In the data rows, zero lies at 4.5, halfway between 4 and 5.
How far apart are the two rows of each pair, measured in a hidden way? 0 means very close, and 30 very far. Two or three weighted sums of its numbers give each row a place; it is the straight-line distance between the places.
[4, 4, 4, 3, 4, 4, 4, 5, 3, 4, 5, 5, 5, 4, 4, 4]
[5, 4, 4, 4, 5, 7, 7, 6, 4, 6, 6, 5, 5, 6, 6, 5] ~ 13
[5, 5, 3, 4, 4, 4, 3, 3, 5, 4, 2, 5, 3, 3, 3, 3]
[4, 4, 4, 5, 3, 3, 2, 3, 5, 4, 2, 4, 3, 3, 3, 5] ~ 8
[7, 5, 9, 5, 6, 8, 7, 5, 6, 7, 8, 8, 8, 5, 9, 7]
[3, 4, 3, 4, 3, 3, 4, 5, 5, 3, 4, 4, 4, 4, 3, 4] ~ 13
[4, 3, 5, 3, 4, 4, 4, 4, 4, 4, 3, 5, 4, 4, 4, 3]
[6, 5, 7, 8, 4, 9, 9, 9, 5, 9, 8, 8, 9, 7, 9, 7] ~ 13
[3, 6, 3, 3, 5, 5, 7, 9, 2, 6, 5, 4, 4, 7, 5, 7]
[4, 5, 7, 4, 6, 4, 5, 4, 3, 5, 8, 5, 7, 4, 6, 2] ~ 13
[4, 5, 4, 3, 4, 4, 4, 5, 5, 4, 2, 5, 4, 4, 3, 4]
[4, 4, 4, 2, 5, 5, 5, 5, 2, 5, 7, 4, 6, 5, 5, 3] ~ 13
[4, 4, 4, 4, 3, 3, 3, 3, 5, 4, 2, 4, 4, 3, 3, 4]
[3, 4, 3, 3, 2, 3, 4, 5, 5, 4, 3, 3, 4, 4, 3, 5] ~ 5
[5, 9, 9, 3, 8, 7, 5, 3, 4, 9, 8, 9, 9, 9, 9, 6]
[5, 4, 3, 7, 3, 3, 3, 2, 7, 4, 2, 3, 3, 2, 5, 6] ~ 11
[5, 4, 4, 6, 6, 4, 3, 3, 4, 3, 5, 4, 3, 3, 4, 3]
[5, 4, 5, 4, 4, 5, 4, 3, 4, 4, 4, 5, 4, 4, 4, 2] ~ 6
[4, 4, 4, 6, 6, 3, 3, 3, 4, 2, 6, 2, 4, 5, 4, 4]
[3, 4, 3, 4, 3, 3, 3, 4, 6, 3, 3, 3, 3, 5, 3, 5] ~ 8
[6, 4, 7, 4, 7, 6, 6, 5, 6, 5, 7, 7, 6, 5, 7, 4]
[7, 4, 6, 5, 7, 5, 5, 4, 5, 3, 6, 5, 4, 4, 5, 3] ~ 18
[5, 5, 7, 4, 6, 4, 5, 4, 3, 5, 8, 5, 6, 4, 6, 3]
[4, 4, 3, 6, 3, 3, 3, 3, 5, 3, 3, 4, 3, 3, 4, 4] ~ 14
[8, 4, 4, 7, 5, 9, 9, 8, 5, 9, 9, 4, 6, 9, 9, 8]
[5, 5, 5, 4, 6, 5, 4, 4, 4, 3, 6, 6, 5, 3, 5, 3] ~ 6
[4, 5, 4, 3, 5, 5, 4, 4, 5, 4, 2, 4, 3, 5, 3, 4]
[7, 2, 5, 5, 9, 9, 8, 6, 8, 4, 7, 5, 4, 6, 8, 7] ~ 27
[5, 5, 5, 4, 4, 7, 6, 6, 4, 6, 5, 6, 6, 5, 6, 5]
[6, 5, 5, 4, 6, 7, 8, 7, 4, 6, 7, 4, 5, 6, 7, 6] ~ 5
[6, 4, 7, 3, 5, 6, 5, 4, 6, 5, 5, 8, 6, 4, 6, 4]
[8, 8, 9, 7, 3, 8, 9, 5, 7, 9, 8, 9, 9, 9, 9, 9] ~ 20
[4, 4, 4, 6, 4, 3, 3, 3, 4, 3, 4, 4, 4, 2, 4, 3]
[6, 5, 6, 7, 5, 2, 3, 5, 8, 4, 2, 4, 5, 5, 5, 9] ~ 8
[3, 6, 7, 2, 3, 5, 4, 4, 4, 7, 4, 9, 7, 8, 4, 2]
[5, 4, 2, 5, 3, 3, 2, 2, 5, 4, 2, 3, 3, 4, 4, 3] ~ 7
[5, 4, 5, 3, 6, 5, 5, 4, 2, 5, 8, 4, 6, 6, 6, 3]
[4, 5, 3, 5, 4, 3, 3, 4, 5, 3, 5, 3, 4, 4, 3, 4] ~ 14
[6, 3, 3, 5, 6, 5, 3, 3, 4, 4, 3, 4, 2, 4, 3, 3]
[4, 4, 2, 3, 3, 5, 4, 4, 3, 3, 4, 4, 4, 4, 3, 4] ~ 21
[5, 5, 4, 5, 5, 7, 8, 8, 3, 6, 6, 5, 5, 7, 6, 6]
[4, 3, 4, 5, 2, 3, 3, 3, 4, 4, 4, 4, 5, 3, 4, 4] ~ 17
[5, 6, 5, 4, 9, 2, 5, 8, 5, 3, 3, 4, 5, 6, 1, 9]
[4, 6, 5, 3, 6, 4, 4, 6, 6, 5, 2, 6, 3, 5, 2, 5] ~ 7
[6, 5, 5, 5, 5, 7, 9, 8, 3, 8, 8, 5, 7, 7, 8, 6]
[6, 5, 5, 4, 5, 7, 7, 6, 4, 6, 6, 6, 6, 5, 7, 6] ~ 7
[5, 5, 4, 8, 5, 5, 5, 2, 4, 3, 5, 3, 4, 3, 5, 7]
[4, 4, 4, 5, 3, 3, 2, 3, 5, 4, 3, 4, 3, 3, 3, 3] ~ 25
[4, 5, 4, 5, 3, 4, 3, 4, 5, 4, 3, 5, 4, 4, 3, 4]
[3, 7, 8, 4, 3, 5, 4, 2, 5, 6, 5, 8, 8, 6, 5, 2] ~ 11
[6, 4, 6, 4, 8, 6, 7, 6, 6, 5, 6, 6, 4, 5, 6, 5]
[4, 4, 4, 5, 4, 3, 3, 3, 4, 2, 5, 3, 4, 4, 4, 4] ~ 4
[3, 5, 6, 7, 5, 4, 5, 3, 3, 4, 6, 5, 6, 3, 5, 4]
[4, 4, 4, 6, 5, 3, 3, 3, 3, 2, 5, 3, 4, 4, 4, 3] ~ 6
[6, 5, 3, 5, 5, 9, 8, 7, 3, 6, 6, 3, 4, 8, 6, 7]
[3, 3, 4, 4, 2, 3, 3, 3, 4, 4, 4, 4, 4, 3, 4, 4] ~ 21
[6, 2, 4, 8, 4, 2, 4, 3, 5, 4, 3, 4, 3, 4, 5, 9]
[5, 4, 2, 5, 5, 4, 4, 4, 5, 3, 3, 3, 3, 4, 3, 4] ~ 16
[4, 4, 4, 6, 5, 3, 3, 3, 4, 2, 6, 3, 5, 3, 4, 3]
[3, 5, 3, 3, 4, 3, 4, 6, 4, 4, 5, 4, 4, 5, 3, 5] ~ 8
[4, 3, 5, 4, 6, 4, 4, 4, 4, 3, 5, 5, 4, 4, 4, 4]
[5, 5, 4, 4, 5, 4, 3, 3, 6, 5, 2, 4, 3, 3, 3, 3] ~ 9
[5, 4, 4, 3, 8, 6, 6, 6, 5, 4, 4, 5, 3, 5, 5, 5]
[5, 4, 4, 4, 6, 7, 8, 7, 3, 7, 7, 4, 5, 7, 7, 5] ~ 6
[4, 4, 4, 7, 4, 3, 4, 2, 4, 4, 4, 4, 4, 3, 4, 6]
[4, 4, 4, 4, 4, 4, 3, 5, 4, 3, 2, 5, 2, 3, 2, 5] ~ 17
[4, 3, 3, 8, 5, 3, 5, 4, 3, 3, 5, 2, 3, 4, 4, 7]
[4, 6, 4, 3, 6, 4, 4, 5, 6, 4, 2, 5, 3, 4, 2, 4] ~ 3
[4, 4, 4, 5, 2, 3, 2, 3, 5, 4, 2, 4, 3, 3, 4, 5]
[4, 5, 3, 4, 5, 6, 7, 7, 3, 6, 6, 4, 5, 7, 6, 5] ~ 18
[4, 5, 5, 6, 4, 4, 3, 3, 4, 3, 5, 5, 5, 3, 4, 3]
[5, 4, 5, 3, 7, 6, 5, 5, 2, 6, 8, 3, 6, 7, 6, 4] ~ 16
[3, 5, 5, 2, 2, 5, 5, 5, 4, 6, 4, 7, 6, 5, 4, 3]
[4, 6, 3, 3, 3, 6, 6, 7, 4, 5, 4, 4, 5, 5, 4, 5] ~ 8
[4, 4, 4, 6, 6, 3, 3, 4, 3, 2, 6, 2, 4, 5, 4, 4]
[5, 5, 4, 3, 5, 7, 7, 6, 3, 6, 6, 3, 5, 7, 6, 5] ~ 22
[5, 4, 5, 3, 8, 6, 6, 6, 5, 5, 4, 5, 4, 5, 5, 4]
[3, 5, 6, 4, 7, 4, 3, 2, 4, 5, 6, 6, 7, 5, 4, 4] ~ 11
[3, 7, 4, 2, 4, 5, 6, 8, 5, 6, 4, 5, 5, 5, 3, 5]
[3, 9, 9, 2, 3, 7, 5, 4, 5, 9, 5, 9, 9, 9, 6, 3] ~ 7
[5, 4, 4, 6, 3, 3, 2, 3, 5, 4, 2, 4, 3, 2, 4, 4]
[5, 2, 5, 4, 7, 6, 5, 4, 5, 3, 6, 4, 4, 5, 5, 3] ~ 20
[3, 5, 3, 4, 4, 3, 3, 5, 4, 3, 5, 4, 4, 4, 3, 4]
[4, 4, 4, 6, 4, 3, 3, 3, 4, 3, 4, 3, 4, 3, 4, 3] ~ 3
[4, 4, 4, 2, 5, 5, 4, 5, 3, 4, 4, 5, 4, 4, 3, 4]
[4, 4, 3, 7, 3, 3, 3, 2, 6, 4, 2, 3, 3, 2, 4, 4] ~ 5
[4, 4, 3, 6, 2, 3, 3, 2, 5, 4, 3, 4, 4, 2, 4, 5]
[4, 4, 6, 3, 4, 6, 6, 5, 5, 6, 4, 6, 6, 5, 5, 3] ~ 11
[4, 5, 3, 4, 3, 3, 4, 5, 5, 4, 4, 4, 4, 4, 3, 5]
[4, 3, 4, 4, 2, 3, 3, 3, 4, 4, 4, 4, 4, 3, 3, 5] ~ 9
[3, 4, 4, 3, 4, 4, 3, 4, 3, 4, 5, 4, 5, 4, 4, 4]
[5, 4, 4, 8, 5, 3, 5, 3, 4, 4, 5, 2, 4, 3, 5, 7] ~ 10
[4, 5, 6, 3, 5, 4, 5, 5, 2, 5, 8, 5, 6, 5, 6, 3]
[5, 4, 3, 6, 3, 2, 3, 2, 6, 4, 3, 3, 4, 2, 4, 4] ~ 4
[5, 4, 5, 3, 7, 6, 6, 5, 3, 6, 8, 4, 7, 6, 7, 4]
[5, 4, 4, 4, 6, 4, 4, 4, 5, 3, 3, 4, 2, 4, 3, 4] ~ 26
[4, 5, 4, 3, 5, 4, 4, 5, 5, 3, 2, 4, 3, 4, 2, 4]
[4, 5, 5, 7, 6, 4, 4, 3, 3, 3, 6, 3, 5, 2, 4, 5] ~ 7
[3, 4, 5, 2, 5, 4, 4, 5, 4, 5, 4, 5, 4, 4, 4, 4]
[4, 6, 5, 8, 6, 4, 5, 3, 4, 4, 5, 3, 5, 3, 5, 5] ~ 13
[4, 4, 2, 3, 3, 4, 4, 4, 3, 3, 4, 4, 4, 5, 3, 4]
[6, 5, 3, 5, 5, 9, 8, 7, 3, 6, 6, 3, 5, 8, 7, 7] ~ 15
[4, 5, 3, 3, 4, 4, 5, 5, 4, 4, 4, 4, 4, 4, 4, 4]
[5, 4, 5, 3, 5, 5, 5, 4, 3, 5, 7, 4, 6, 5, 5, 3] ~ 10
[6, 6, 6, 9, 6, 5, 4, 4, 9, 6, 5, 4, 4, 4, 8, 7]
[6, 6, 6, 7, 3, 8, 9, 9, 3, 9, 7, 8, 8, 6, 8, 7] ~ 5
[3, 5, 3, 2, 3, 4, 5, 5, 3, 5, 4, 4, 5, 5, 4, 4]
[6, 3, 3, 5, 6, 6, 4, 3, 5, 4, 3, 4, 3, 4, 4, 3] ~ 12
[7, 9, 9, 4, 9, 7, 7, 4, 4, 9, 9, 9, 9, 9, 9, 9]
[3, 4, 6, 4, 4, 3, 3, 3, 3, 5, 5, 5, 6, 4, 4, 5] ~ 27
[4, 4, 3, 4, 2, 4, 3, 4, 5, 3, 2, 4, 3, 3, 3, 4]
[5, 5, 4, 5, 5, 7, 8, 8, 3, 6, 6, 5, 5, 7, 6, 6] ~ 8
[3, 4, 3, 3, 2, 5, 4, 4, 4, 4, 4, 3, 4, 5, 3, 4]
[4, 4, 3, 4, 2, 3, 3, 4, 4, 3, 3, 3, 3, 3, 3, 5] ~ 10
[4, 4, 5, 3, 5, 5, 4, 4, 4, 4, 4, 5, 5, 4, 4, 3]
[4, 4, 5, 5, 4, 4, 3, 3, 4, 3, 5, 4, 5, 4, 4, 3] ~ 8
[4, 3, 5, 6, 2, 3, 4, 2, 4, 5, 3, 4, 4, 2, 4, 4]
[6, 3, 6, 4, 7, 7, 5, 4, 6, 4, 6, 4, 5, 5, 6, 4] ~ 20
[4, 4, 5, 3, 4, 4, 4, 4, 4, 4, 3, 6, 4, 4, 3, 3]
[4, 4, 3, 4, 4, 4, 3, 4, 4, 3, 4, 4, 4, 3, 3, 3] ~ 6
[4, 6, 3, 2, 4, 6, 6, 6, 4, 5, 4, 4, 4, 6, 4, 4]
[5, 4, 2, 4, 5, 5, 4, 4, 5, 3, 3, 4, 3, 5, 3, 4] ~ 4
[4, 4, 3, 4, 4, 4, 3, 4, 4, 4, 5, 3, 4, 5, 4, 3]
[4, 4, 4, 5, 2, 3, 2, 3, 5, 4, 2, 4, 4, 3, 3, 4] ~ 7
[4, 4, 5, 3, 6, 5, 5, 5, 4, 4, 4, 5, 4, 5, 4, 3]
[7, 4, 6, 4, 6, 6, 5, 4, 6, 4, 5, 6, 5, 3, 6, 4] ~ 9
[3, 5, 4, 2, 5, 5, 5, 6, 4, 4, 3, 4, 3, 5, 3, 5]
[5, 4, 5, 3, 7, 5, 5, 5, 5, 4, 4, 6, 4, 5, 4, 4] ~ 2
[4, 4, 4, 2, 5, 4, 4, 5, 5, 4, 3, 5, 4, 4, 3, 4]
[3, 5, 5, 3, 3, 5, 4, 4, 3, 5, 5, 5, 6, 4, 4, 3] ~ 4
[4, 4, 7, 3, 3, 6, 5, 4, 4, 7, 5, 7, 7, 5, 6, 4]
[5, 5, 5, 9, 6, 4, 4, 3, 6, 3, 5, 2, 3, 3, 5, 7] ~ 21
[5, 5, 6, 3, 4, 6, 5, 4, 5, 5, 4, 6, 6, 4, 5, 4]
[7, 4, 6, 4, 7, 6, 6, 4, 5, 4, 7, 5, 5, 5, 7, 5] ~ 7
[4, 5, 5, 8, 6, 4, 6, 4, 3, 4, 5, 4, 5, 3, 5, 6]
[3, 4, 4, 6, 4, 3, 3, 3, 4, 3, 5, 4, 4, 3, 4, 4] ~ 5
[4, 7, 4, 2, 4, 3, 6, 9, 6, 4, 3, 4, 3, 5, 2, 6]
[4, 4, 4, 3, 4, 5, 4, 5, 4, 4, 4, 5, 4, 4, 4, 4] ~ 18
[5, 4, 3, 3, 6, 5, 5, 5, 4, 3, 3, 5, 3, 4, 3, 5]
[4, 5, 5, 3, 6, 4, 4, 5, 5, 5, 3, 6, 4, 4, 4, 3] ~ 14
[4, 5, 3, 3, 4, 4, 5, 5, 4, 4, 4, 4, 4, 5, 3, 4]
[5, 5, 4, 3, 6, 5, 4, 5, 5, 3, 2, 3, 3, 5, 2, 4] ~ 12
[4, 4, 4, 6, 2, 3, 3, 2, 5, 4, 3, 4, 4, 3, 4, 5]
[4, 5, 4, 5, 4, 4, 3, 3, 4, 4, 5, 4, 5, 3, 4, 2] ~ 11
[4, 5, 6, 6, 3, 5, 4, 2, 4, 5, 4, 6, 5, 5, 4, 4]
[6, 4, 5, 5, 5, 7, 9, 7, 3, 8, 8, 4, 6, 7, 8, 6] ~ 16
[5, 4, 6, 4, 6, 5, 4, 4, 3, 4, 7, 4, 6, 5, 5, 2]
[4, 7, 9, 4, 5, 6, 6, 8, 3, 9, 5, 9, 9, 9, 6, 2] ~ 15
[5, 4, 4, 5, 4, 5, 4, 3, 4, 3, 5, 3, 4, 6, 4, 3]
[5, 6, 3, 6, 6, 9, 9, 9, 3, 7, 6, 4, 4, 8, 7, 7] ~ 15
[5, 5, 3, 5, 6, 7, 8, 9, 3, 7, 7, 4, 5, 7, 7, 6]
[4, 4, 5, 7, 3, 4, 5, 4, 4, 5, 4, 4, 5, 3, 4, 3] ~ 19
[5, 4, 3, 4, 5, 4, 3, 4, 4, 3, 2, 4, 2, 3, 3, 4]
[4, 4, 3, 5, 4, 4, 3, 4, 5, 3, 3, 4, 3, 3, 3, 5] ~ 4
[6, 5, 8, 4, 6, 6, 6, 5, 5, 6, 7, 7, 6, 5, 7, 4]
[5, 4, 3, 3, 4, 6, 4, 4, 4, 3, 5, 3, 4, 6, 4, 4] ~ 13
[3, 6, 8, 3, 2, 5, 3, 3, 4, 7, 5, 9, 7, 8, 4, 2]
[4, 3, 4, 5, 3, 3, 3, 3, 4, 4, 4, 4, 4, 3, 3, 5] ~ 10
[5, 4, 4, 3, 6, 4, 4, 5, 4, 3, 2, 4, 2, 4, 2, 5]
[5, 3, 4, 5, 2, 3, 2, 4, 5, 4, 2, 4, 3, 3, 3, 6] ~ 9
[6, 4, 3, 3, 7, 6, 5, 5, 5, 3, 4, 4, 3, 5, 4, 4]
[4, 4, 4, 4, 3, 3, 2, 4, 4, 4, 3, 4, 4, 4, 3, 5] ~ 22
[4, 4, 4, 4, 5, 4, 3, 4, 4, 3, 4, 5, 4, 4, 3, 4]
[6, 3, 5, 4, 8, 6, 6, 5, 6, 4, 5, 5, 4, 5, 6, 5] ~ 17
[7, 6, 8, 9, 3, 3, 4, 4, 9, 6, 5, 5, 6, 5, 8, 8]
[5, 6, 7, 5, 4, 4, 4, 3, 5, 5, 5, 7, 6, 4, 5, 2] ~ 5
[4, 5, 3, 8, 4, 3, 3, 2, 8, 4, 2, 2, 3, 3, 5, 5]
[5, 4, 4, 7, 4, 9, 9, 8, 5, 8, 7, 4, 6, 8, 8, 6] ~ 10
[5, 6, 6, 8, 7, 5, 6, 3, 4, 5, 5, 4, 5, 4, 5, 6]
[3, 4, 4, 3, 4, 4, 3, 4, 3, 4, 5, 4, 5, 4, 4, 3] ~ 13
[6, 5, 6, 3, 7, 5, 5, 4, 2, 5, 8, 4, 7, 5, 6, 3]
[5, 5, 4, 5, 5, 7, 9, 9, 3, 7, 6, 5, 6, 7, 7, 6] ~ 20
[4, 4, 3, 4, 3, 4, 3, 3, 5, 3, 3, 2, 3, 5, 3, 5]
[3, 5, 5, 2, 5, 4, 5, 6, 5, 5, 2, 5, 4, 5, 3, 4] ~ 8
[5, 4, 4, 3, 5, 6, 5, 5, 2, 5, 7, 3, 6, 6, 6, 4]
[4, 4, 5, 5, 5, 4, 3, 3, 4, 3, 5, 5, 4, 3, 4, 3] ~ 16
[4, 4, 4, 4, 4, 3, 3, 4, 5, 4, 2, 4, 3, 3, 3, 4]
[3, 4, 7, 4, 6, 6, 7, 7, 5, 7, 5, 8, 6, 7, 6, 4] ~ 17
[5, 4, 5, 5, 4, 4, 4, 3, 4, 4, 5, 4, 5, 3, 4, 2]
[6, 5, 4, 5, 5, 7, 9, 8, 3, 8, 7, 4, 6, 7, 7, 6] ~ 14
[5, 4, 6, 5, 4, 4, 3, 2, 4, 6, 4, 6, 6, 6, 4, 5]
[3, 5, 3, 3, 3, 4, 4, 5, 4, 4, 5, 4, 5, 4, 3, 4] ~ 13
[6, 5, 6, 5, 5, 6, 8, 8, 3, 8, 8, 6, 7, 6, 8, 5]
[7, 8, 9, 8, 9, 7, 9, 9, 3, 9, 8, 9, 9, 9, 9, 5] ~ 22
[4, 4, 5, 3, 3, 3, 3, 5, 4, 5, 3, 6, 5, 5, 3, 5]
[5, 4, 5, 3, 7, 6, 6, 5, 5, 5, 4, 6, 4, 5, 5, 4] ~ 22
[3, 5, 6, 7, 7, 3, 3, 3, 4, 2, 6, 3, 5, 3, 4, 3]
[5, 5, 5, 4, 5, 4, 4, 4, 3, 3, 5, 5, 5, 4, 4, 3] ~ 15
[5, 5, 4, 4, 5, 4, 4, 4, 3, 3, 5, 5, 4, 3, 4, 3]
[4, 5, 4, 3, 6, 4, 4, 5, 6, 4, 2, 4, 3, 3, 3, 4] ~ 9
[4, 4, 6, 5, 3, 4, 3, 3, 3, 4, 4, 6, 4, 5, 3, 5]
[4, 4, 4, 4, 4, 3, 3, 4, 5, 4, 2, 4, 3, 3, 3, 4] ~ 14
[5, 4, 5, 3, 7, 5, 4, 4, 5, 4, 4, 6, 4, 4, 4, 3]
[4, 5, 3, 4, 3, 3, 4, 4, 5, 3, 4, 4, 4, 4, 3, 4] ~ 8
[4, 5, 3, 3, 4, 5, 5, 5, 5, 4, 5, 4, 4, 5, 4, 4]
[4, 4, 5, 4, 2, 3, 3, 4, 5, 4, 3, 5, 4, 5, 3, 5] ~ 19
[5, 4, 5, 3, 7, 6, 5, 5, 5, 5, 4, 5, 4, 4, 5, 4]
[4, 4, 4, 4, 3, 3, 3, 4, 5, 3, 2, 3, 3, 4, 3, 5] ~ 12
[3, 4, 3, 3, 3, 5, 4, 4, 4, 4, 4, 3, 4, 5, 3, 4]
[6, 3, 3, 8, 2, 3, 4, 3, 6, 4, 3, 3, 2, 3, 5, 8] ~ 16
[4, 4, 5, 3, 7, 5, 4, 5, 3, 5, 8, 4, 5, 5, 5, 4]
[4, 6, 4, 3, 5, 4, 7, 7, 4, 6, 6, 4, 5, 6, 5, 5] ~ 13
[4, 4, 3, 5, 3, 3, 3, 3, 5, 3, 3, 3, 3, 3, 3, 4]
[6, 4, 5, 4, 4, 8, 7, 6, 4, 6, 6, 6, 6, 6, 7, 6] ~ 18
[3, 4, 4, 2, 5, 4, 4, 6, 4, 4, 3, 5, 4, 5, 3, 5]
[4, 4, 3, 6, 3, 3, 3, 3, 4, 3, 4, 3, 3, 4, 4, 3] ~ 9
[4, 5, 3, 5, 4, 2, 3, 4, 5, 2, 4, 3, 3, 4, 3, 5]
[4, 4, 6, 7, 2, 4, 4, 2, 4, 5, 4, 5, 5, 4, 4, 4] ~ 9
[4, 4, 4, 5, 5, 4, 3, 3, 4, 3, 3, 4, 3, 3, 3, 3]
[4, 4, 3, 6, 3, 3, 2, 3, 5, 4, 3, 4, 3, 3, 4, 3] ~ 4
[4, 4, 2, 7, 3, 3, 3, 2, 6, 4, 3, 3, 3, 2, 4, 5]
[5, 4, 4, 4, 5, 4, 4, 4, 4, 2, 4, 3, 2, 7, 3, 5] ~ 22
[5, 4, 4, 5, 5, 3, 3, 3, 6, 4, 2, 4, 2, 3, 3, 4]
[4, 4, 3, 4, 3, 3, 3, 4, 5, 3, 3, 4, 3, 4, 3, 5] ~ 10
[4, 5, 3, 4, 4, 4, 4, 4, 4, 3, 5, 3, 4, 4, 3, 4]
[6, 4, 3, 6, 6, 8, 9, 9, 4, 7, 8, 3, 5, 8, 8, 6] ~ 15
[4, 4, 5, 5, 4, 3, 3, 3, 4, 3, 5, 4, 5, 3, 4, 3]
[4, 5, 2, 4, 3, 4, 3, 4, 5, 3, 4, 3, 4, 5, 3, 3] ~ 10
[5, 5, 3, 4, 5, 5, 4, 4, 5, 4, 3, 4, 3, 4, 3, 4]
[3, 6, 3, 2, 5, 4, 7, 9, 4, 6, 4, 4, 3, 6, 4, 7] ~ 6
[4, 4, 5, 4, 5, 4, 3, 4, 4, 3, 4, 5, 4, 4, 4, 3]
[4, 4, 4, 3, 5, 4, 4, 4, 4, 4, 4, 5, 4, 4, 3, 3] ~ 8
[4, 4, 3, 6, 3, 3, 2, 3, 5, 3, 3, 4, 3, 2, 3, 5]
[7, 3, 4, 8, 5, 9, 9, 8, 6, 8, 8, 4, 6, 9, 9, 8] ~ 22
[4, 7, 3, 2, 4, 5, 6, 7, 5, 5, 3, 4, 4, 5, 3, 4]
[3, 5, 5, 3, 3, 4, 4, 4, 3, 5, 5, 6, 6, 5, 4, 3] ~ 8
[4, 5, 6, 3, 4, 4, 5, 5, 5, 5, 4, 7, 6, 5, 4, 3]
[4, 8, 9, 4, 3, 6, 7, 7, 4, 9, 5, 9, 9, 9, 6, 5] ~ 7
[4, 5, 5, 3, 3, 5, 4, 4, 4, 5, 4, 5, 5, 4, 4, 3]
[5, 4, 3, 4, 5, 4, 4, 4, 4, 2, 3, 3, 2, 6, 3, 4] ~ 16
[4, 4, 3, 4, 4, 4, 4, 4, 3, 3, 4, 3, 4, 4, 4, 4]
[5, 5, 5, 5, 5, 7, 8, 8, 3, 7, 6, 6, 6, 6, 6, 6] ~ 6
[4, 4, 4, 4, 6, 4, 3, 4, 4, 3, 4, 5, 4, 3, 3, 4]
[4, 4, 3, 2, 5, 6, 6, 6, 2, 5, 7, 3, 5, 6, 5, 4] ~ 14
[5, 4, 3, 5, 4, 4, 3, 3, 4, 2, 4, 3, 3, 4, 3, 4]
[3, 5, 6, 6, 5, 4, 4, 3, 3, 4, 6, 5, 6, 3, 4, 4] ~ 11
[4, 4, 4, 4, 5, 4, 4, 3, 3, 3, 6, 4, 5, 4, 4, 3]
[5, 4, 3, 4, 4, 4, 3, 3, 5, 3, 2, 3, 2, 4, 3, 4] ~ 7
[4, 4, 3, 4, 3, 3, 3, 4, 5, 3, 4, 3, 4, 4, 3, 4]
[4, 4, 3, 4, 2, 4, 3, 3, 5, 3, 3, 4, 3, 3, 3, 4] ~ 5
[4, 5, 5, 3, 7, 5, 7, 7, 4, 5, 4, 7, 4, 6, 5, 5]
[6, 5, 6, 4, 5, 6, 8, 6, 3, 7, 8, 5, 6, 6, 7, 5] ~ 15
[4, 6, 3, 4, 5, 7, 8, 9, 3, 6, 5, 4, 4, 7, 5, 7]
[3, 5, 4, 3, 4, 5, 7, 8, 3, 7, 6, 4, 5, 6, 5, 5] ~ 16
[5, 5, 3, 5, 5, 8, 8, 8, 3, 7, 7, 4, 5, 7, 7, 6]
[4, 4, 8, 5, 4, 6, 6, 6, 6, 7, 7, 8, 8, 7, 8, 4] ~ 7
[5, 4, 4, 5, 2, 3, 2, 3, 5, 4, 2, 5, 4, 3, 3, 4]
[4, 4, 3, 5, 4, 4, 3, 3, 5, 4, 2, 3, 2, 4, 3, 4] ~ 9
[4, 4, 3, 4, 2, 4, 3, 3, 5, 3, 3, 3, 3, 4, 3, 4]
[4, 4, 5, 3, 4, 4, 4, 4, 4, 4, 4, 5, 4, 4, 4, 3] ~ 5
[4, 4, 3, 4, 2, 4, 4, 3, 5, 3, 3, 4, 4, 4, 3, 3]
[4, 4, 4, 6, 5, 3, 3, 3, 4, 3, 5, 3, 4, 3, 4, 3] ~ 16
[4, 4, 5, 3, 3, 3, 3, 4, 5, 5, 3, 6, 5, 5, 3, 5]
[4, 5, 5, 3, 5, 6, 6, 6, 4, 5, 4, 6, 5, 5, 5, 4] ~ 20
[4, 5, 5, 9, 6, 3, 4, 3, 6, 3, 5, 2, 3, 3, 5, 6]
[6, 5, 5, 4, 5, 7, 7, 6, 4, 5, 6, 5, 5, 6, 6, 5] ~ 15
[5, 5, 3, 4, 4, 8, 7, 7, 3, 6, 6, 3, 5, 8, 6, 6]
[4, 4, 3, 5, 3, 4, 3, 4, 5, 4, 2, 4, 3, 3, 3, 3] ~ 20
[3, 5, 4, 2, 4, 4, 4, 6, 4, 4, 3, 5, 4, 5, 3, 4]
[4, 4, 4, 5, 4, 3, 2, 3, 4, 3, 5, 4, 4, 3, 3, 4] ~ 13
[6, 5, 6, 4, 5, 6, 8, 7, 4, 7, 8, 6, 7, 6, 8, 6]
[4, 6, 5, 3, 6, 3, 4, 6, 5, 5, 2, 5, 3, 4, 3, 4] ~ 24
[4, 4, 4, 4, 4, 3, 2, 4, 5, 4, 2, 5, 3, 3, 3, 5]
[4, 4, 3, 4, 2, 4, 3, 3, 5, 3, 3, 3, 3, 5, 3, 5] ~ 15
[4, 4, 4, 4, 2, 4, 3, 3, 5, 3, 2, 3, 3, 5, 3, 4]
[4, 4, 6, 3, 5, 5, 4, 4, 4, 4, 6, 6, 5, 4, 5, 2] ~ 9
